(in the rows, 128 means zero)
The same turns and mirrors carry the whole set onto itself and the rows of a family onto each other. Which other rows belong to the same family as each row named below? List them in the order they appear above.
These 32 rows form 4 families of 8 rows each.
J295: [128 128 112  81 147 160 122 109 136 105 138 108]
J482: [165  96 113 107 156 139 105 145 165 122 126 117]
J662: [161  90  94  88 162 142 121 151 155 121 129 110]
J559: [147 165 114 129 113 134 159 117 135 121 140 125]
J486: [152 121  85 144 142 120 154 156 123 163 132 112]
J627: [153 141  85 115 113 123 141 131  95 114 134 100]
J836: [174 140 103 134 128 160 129 161 133 151 110 120]
J307: [129 120 108  97 144 112 144 128 160  95 149 114]
J848: [157 117  85 130 154 136 149 154 113 169 130 109]
J447: [129 101 110 129 171 156 122 129 151 152 145 126]
J788: [144 151  84 113 125 134 163 128  94 124 142 102]
J892: [182 137  96 128 124 157 134 159 121 151 122 128]
J898: [137 168 117 139 119 132 155 130 129 127 131 119]
J475: [158 141  87 100 116 125 151 119  97 122 135 101]
J445: [148 144  80 103 117 123 155 125 105 112 137 100]
J136: [186 131 103 133 134 141 131 162 141 150 123 129]
J971: [174 140  93 129 144 165 129 161 126 148 117 129]
J383: [123 118 118 101 137 109 148 119 156 103 143 101]
J418: [159 164 108 132 112 122 156 133 133 115 141 126]
J392: [158 116  78 148 155 118 144 153 124 156 134 119]
J887: [138 127 118 107 136 121 130 117 159  86 146 114]
J362: [125 117 114 104 148 112 135 113 161 100 144 113]
J73: [158  94  96 105 157 148 112 160 154 115 125 114]
J983: [162  87  98 104 159 136 111 155 148 128 125 115]
J712: [130 129 115  83 143 160 127 104 130 112 154 121]
J508: [128  97 110 109 178 153 125 133 144 151 136 106]
J607: [157 112  82 144 143 119 142 148 119 163 129 106]
J723: [135 129 121  83 129 160 127 104 131 111 143 109]
J857: [117 130 110  91 148 154 134 104 126 107 146  99]
J39: [146 167 119 126 116 123 163 127 141 127 135 121]
J350: [138 104 115 115 170 154 128 126 161 153 146 128]
J17: [134 107 116 119 172 158 120 140 152 159 134 123]

The rest of the family of J418: J482, J848, J788, J136, J887, J508, J857
The rest of the family of J295: J559, J486, J892, J445, J362, J983, J17

